In the data rows, 500 means zero.
Here is a table of points, one per row:
tensor([467, 411, 494, 769, 518, 490, 485, 329])
tensor([449, 578, 448, 508, 421, 487, 589, 600])
tensor([618, 597, 496, 460, 359, 529, 633, 541])
tensor([417, 347, 362, 605, 652, 333, 535, 385])
tensor([624, 668, 533, 361, 281, 586, 374, 471])
tensor([430, 610, 456, 410, 514, 483, 466, 462])
tensor([323, 740, 535, 537, 547, 384, 341, 626])
tensor([590, 389, 596, 567, 318, 511, 483, 501])
tensor([481, 381, 320, 630, 667, 418, 455, 272])
tensor([313, 521, 352, 571, 636, 282, 588, 548])
tensor([553, 403, 641, 384, 383, 562, 436, 627])
tensor([446, 475, 322, 803, 628, 391, 596, 391])
tensor([389, 238, 756, 317, 667, 481, 177, 647])
tensor([502, 543, 404, 489, 451, 437, 580, 414])
tensor([426, 541, 610, 378, 585, 445, 524, 498])
tensor([564, 630, 508, 238, 412, 569, 402, 550])
tensor([407, 284, 363, 702, 645, 434, 627, 465])
tensor([215, 377, 312, 530, 868, 391, 411, 343])
tensor([431, 548, 552, 376, 479, 623, 454, 620])
Along one direction, these points spread out more than along any other. Where along it does each point below lie, from 0 to 99? The average is 50, and the first point in the table lies past the average.
tensor([305, 453, 460, 671, 862, 417, 338, 427]) 71
tensor([435, 465, 374, 459, 566, 404, 630, 551]) 55
tensor([695, 612, 628, 425, 296, 599, 520, 551]) 26
tensor([630, 498, 552, 580, 475, 410, 503, 487]) 47
tensor([679, 627, 517, 470, 269, 665, 440, 543]) 27
tensor([451, 414, 572, 336, 512, 578, 713, 750]) 38
tensor([411, 433, 502, 795, 660, 334, 620, 415]) 71
tensor([552, 722, 454, 463, 321, 496, 562, 562]) 35
tensor([570, 437, 636, 321, 475, 549, 435, 455]) 35
tensor([515, 477, 345, 662, 537, 450, 727, 362]) 64
tensor([667, 662, 590, 422, 312, 664, 344, 521]) 24
tensor([469, 296, 500, 674, 599, 523, 533, 373]) 63
tensor([686, 543, 713, 355, 309, 705, 406, 520]) 20
tensor([564, 636, 404, 362, 434, 609, 527, 586]) 35
tensor([725, 443, 696, 369, 343, 761, 548, 611]) 22
